In the data rows, 128 means zero.
Some points, one per row:
"140 116 146 170 135 144 64 153 144 122 133 162 97 105 102 123 120 122 127
 100 89 107 90 90 132 167 124 132 132 121 133 136 93 117 137 97"
"145 112 161 161 100 122 59 115 177 89 139 206 146 82 100 142 122 119 173
 68 87 107 111 119 128 148 180 114 97 123 131 112 120 127 104 91"
"107 148 134 113 130 136 182 156 109 160 127 107 122 134 164 107 154 134 125
 165 154 140 138 106 129 140 136 125 105 119 128 117 82 136 125 168"
"149 130 137 175 111 136 53 166 165 105 121 156 113 102 128 129 89 139 146
 42 88 93 117 113 129 128 138 127 121 136 98 121 80 141 164 68"
"132 89 107 48 116 154 205 112 104 147 160 125 175 152 96 117 194 125 141
 210 155 127 165 160 149 135 99 106 128 114 144 102 164 101 76 184"
"135 142 141 148 132 129 97 129 130 100 152 127 126 110 104 113 141 114 150
 101 91 131 104 100 147 144 121 107 139 130 117 137 124 113 145 128"
"156 103 109 133 147 132 94 101 153 89 128 131 130 121 129 117 138 120 143
 155 93 159 107 105 121 103 125 115 181 136 121 144 151 121 108 156"
"120 140 121 150 144 117 142 157 132 137 91 125 128 117 145 117 131 147 118
 139 123 170 121 112 145 125 126 123 146 151 149 136 102 145 138 138"
"81 134 113 91 133 160 207 136 32 195 99 73 139 204 163 90 137 133 79
 162 178 127 175 121 144 82 111 147 140 116 87 112 103 158 144 163"
"82 121 112 47 67 122 237 140 79 171 139 98 150 176 129 120 154 133 99
 224 196 121 185 206 112 81 122 136 114 131 151 96 194 109 89 170"
"137 116 153 110 111 117 117 106 147 92 141 146 141 115 127 142 99 148 140
 110 125 121 108 158 121 142 118 121 121 125 129 125 157 129 150 137"
"124 163 94 148 134 114 91 141 135 116 83 124 103 143 172 138 97 110 117
 118 146 82 124 120 119 116 151 154 136 148 71 157 108 191 144 107"
"129 170 125 219 146 160 109 169 123 126 98 127 108 125 165 109 93 128 109
 109 124 138 108 116 102 120 162 136 128 130 79 148 75 160 174 93"
"159 120 107 148 145 105 99 117 139 118 127 125 123 128 121 145 111 123 132
 116 98 149 104 112 126 136 138 123 137 130 126 132 122 138 140 122"
"140 133 120 173 158 127 75 128 138 127 118 131 138 115 129 143 87 108 153
 75 90 138 118 113 152 141 144 152 103 104 101 132 114 108 148 112"
"139 111 136 103 128 124 150 98 149 130 162 124 131 153 115 122 136 139 134
 139 141 133 146 139 151 107 87 124 141 108 147 97 173 101 141 127"
"116 151 128 168 131 143 136 152 98 122 87 143 113 120 138 103 103 113 137
 114 149 147 146 117 118 137 128 153 111 127 97 142 75 140 143 138"
"150 114 138 139 140 140 136 107 149 120 131 149 117 108 111 131 165 158 132
 131 121 164 105 120 121 138 142 128 162 101 193 141 173 85 106 173"
"127 117 127 115 142 139 147 135 137 143 133 136 109 151 125 95 120 127 106
 138 126 125 155 160 115 141 105 105 131 127 155 146 113 105 131 120"
"161 121 111 133 163 120 109 121 153 113 146 118 151 122 105 147 126 124 111
 151 108 132 112 118 121 133 107 102 151 142 170 159 124 110 122 142"
22 more points follow, each with its number after it:
"96 121 124 75 105 128 192 104 75 166 136 91 147 142 115 115 179 147 144
 174 178 156 144 147 142 131 136 125 121 144 163 133 130 127 114 182" 0
"109 143 144 76 117 108 182 123 110 150 144 117 144 137 123 129 144 121 111
 147 147 115 136 137 121 130 102 121 111 135 139 95 127 111 106 121" 1
"139 107 131 167 137 122 94 115 142 130 131 117 138 100 142 152 89 87 115
 63 98 144 141 130 133 130 145 138 124 137 81 149 104 135 170 107" 2
"96 179 121 163 142 115 100 160 116 130 87 102 82 139 160 101 92 98 99
 84 133 110 137 106 113 137 149 143 114 154 78 149 89 165 149 101" 3
"139 112 154 126 150 130 132 146 157 129 132 136 133 124 133 129 112 124 112
 91 121 130 164 139 129 114 93 140 126 139 148 115 144 101 136 110" 4
"111 106 104 112 168 136 149 118 121 128 131 102 116 139 126 122 111 146 115
 132 154 136 143 112 128 129 113 105 145 125 152 143 129 134 148 175" 5
"162 101 159 144 144 133 76 106 148 113 115 166 141 107 100 164 156 135 140
 91 100 126 115 91 122 138 136 125 153 120 131 132 142 123 115 132" 6
"180 85 165 85 70 150 147 92 180 79 200 197 196 114 39 151 149 144 177
 157 92 124 112 183 157 157 77 90 121 128 214 107 216 56 61 142" 7
"194 108 172 218 151 108 11 113 204 69 178 174 145 77 111 173 132 133 149
 27 31 134 61 107 131 172 161 105 120 110 141 145 138 66 123 102" 8
"117 100 106 48 97 147 186 89 99 146 151 101 157 151 117 136 212 123 144
 228 181 146 134 147 141 114 93 116 131 136 188 109 185 111 61 200" 9
"68 137 118 138 124 140 162 124 69 153 102 74 103 154 166 96 138 148 112
 115 175 124 163 123 87 99 163 138 129 135 79 125 103 192 169 141" 10
"161 138 159 167 98 147 57 153 161 114 153 197 113 95 106 140 102 132 154
 88 76 98 130 125 130 163 142 146 108 119 135 112 107 103 125 77" 11
"162 127 144 129 136 140 118 112 174 105 148 164 147 109 101 139 148 139 143
 110 98 148 100 116 166 134 142 107 111 136 149 132 146 102 110 118" 12
"97 140 124 170 145 127 101 144 99 137 67 74 98 144 193 111 80 142 110
 46 138 144 137 114 107 102 161 139 132 119 70 153 60 197 179 99" 13
"127 82 121 60 68 138 208 121 122 108 152 126 156 144 87 130 187 123 144
 233 170 115 146 141 143 109 100 107 104 122 208 103 176 96 50 176" 14
"156 55 164 76 79 108 143 93 233 114 208 184 204 110 23 194 185 135 159
 168 91 127 102 187 172 166 94 112 113 120 199 94 232 33 61 147" 15
"138 133 138 161 148 116 72 141 152 115 105 127 104 104 134 135 76 137 128
 99 102 109 99 104 120 140 137 151 142 121 113 164 126 141 134 71" 16
"157 126 152 102 136 135 146 120 157 136 150 125 131 104 138 126 165 143 131
 175 113 150 135 138 139 142 113 125 145 114 150 138 124 113 131 148" 17
"132 122 100 131 117 103 79 117 153 124 146 148 151 118 90 152 75 118 157
 127 120 89 119 159 119 152 96 136 130 128 106 109 155 124 107 90" 18
"80 134 86 99 160 153 162 124 96 146 112 50 116 135 167 126 129 138 123
 139 178 145 148 103 108 92 91 141 147 126 102 150 97 161 165 160" 19
"101 107 94 49 91 165 207 129 102 165 116 87 135 144 134 113 183 157 128
 193 198 130 175 146 123 101 109 129 147 133 146 91 181 151 106 178" 20
"127 156 122 153 161 140 108 124 103 118 97 133 118 121 158 140 111 137 139
 94 122 148 116 103 125 120 150 141 129 134 86 156 94 158 148 120" 21
Which three of these numbered points are nearest to each point below, looking only along the 2 directions in which the first points spread most? Their numbers follow each, nearest first.
"106 147 93 90 123 122 170 105 75 146 114 81 109 146 171 115 123 135 111
 159 182 118 142 158 108 92 126 155 128 125 116 101 135 163 120 130" > 19 10 1
"85 180 127 129 134 156 176 185 49 171 90 96 74 138 191 70 93 130 105
 152 152 95 165 135 97 89 129 149 138 125 87 108 57 175 169 112" > 10 19 13
"117 137 88 55 138 140 232 89 73 163 101 99 158 176 124 108 177 133 120
 231 176 166 138 130 182 104 151 122 130 139 161 115 155 147 94 192" > 20 0 9
"133 105 149 63 85 134 166 110 119 150 143 150 179 128 100 116 174 136 148
 176 135 121 135 164 163 151 112 127 108 129 162 94 179 112 94 154" > 14 17 1
"127 125 122 126 125 119 132 103 118 133 126 111 129 154 134 117 114 130 114
 137 145 101 141 142 110 108 115 130 88 142 133 130 117 132 134 116" > 5 4 1
"153 137 161 189 138 112 38 126 158 95 161 176 153 101 118 160 107 135 160
 56 67 136 104 104 126 153 167 110 121 123 128 123 128 127 139 108" > 11 6 16
"147 129 176 176 116 115 57 139 170 82 110 202 119 106 94 123 126 100 175
 101 97 110 116 107 129 161 146 128 94 133 147 136 121 99 88 105" > 11 6 12
"129 147 141 217 161 103 29 126 151 116 114 119 92 95 155 149 111 144 142
 17 85 109 105 101 108 138 148 138 141 114 93 156 107 121 173 90" > 16 2 11
"180 106 138 105 157 120 103 119 172 105 149 140 129 112 77 156 148 128 146
 136 82 129 119 127 151 142 111 118 141 119 175 111 162 86 100 138" > 12 6 18
"132 137 93 94 114 137 163 127 146 127 151 134 168 139 74 143 132 100 110
 163 105 120 143 142 147 131 96 135 133 151 125 121 145 117 86 124" > 17 1 5
"121 173 142 226 148 117 11 125 172 119 115 136 98 81 123 172 120 116 136
 20 105 92 86 93 125 150 168 159 138 148 84 162 130 157 145 88" > 16 11 2
"146 133 151 127 131 129 89 142 132 101 123 177 110 123 110 143 116 110 144
 117 103 94 107 119 129 143 153 106 101 124 138 145 109 145 130 116" > 18 6 2
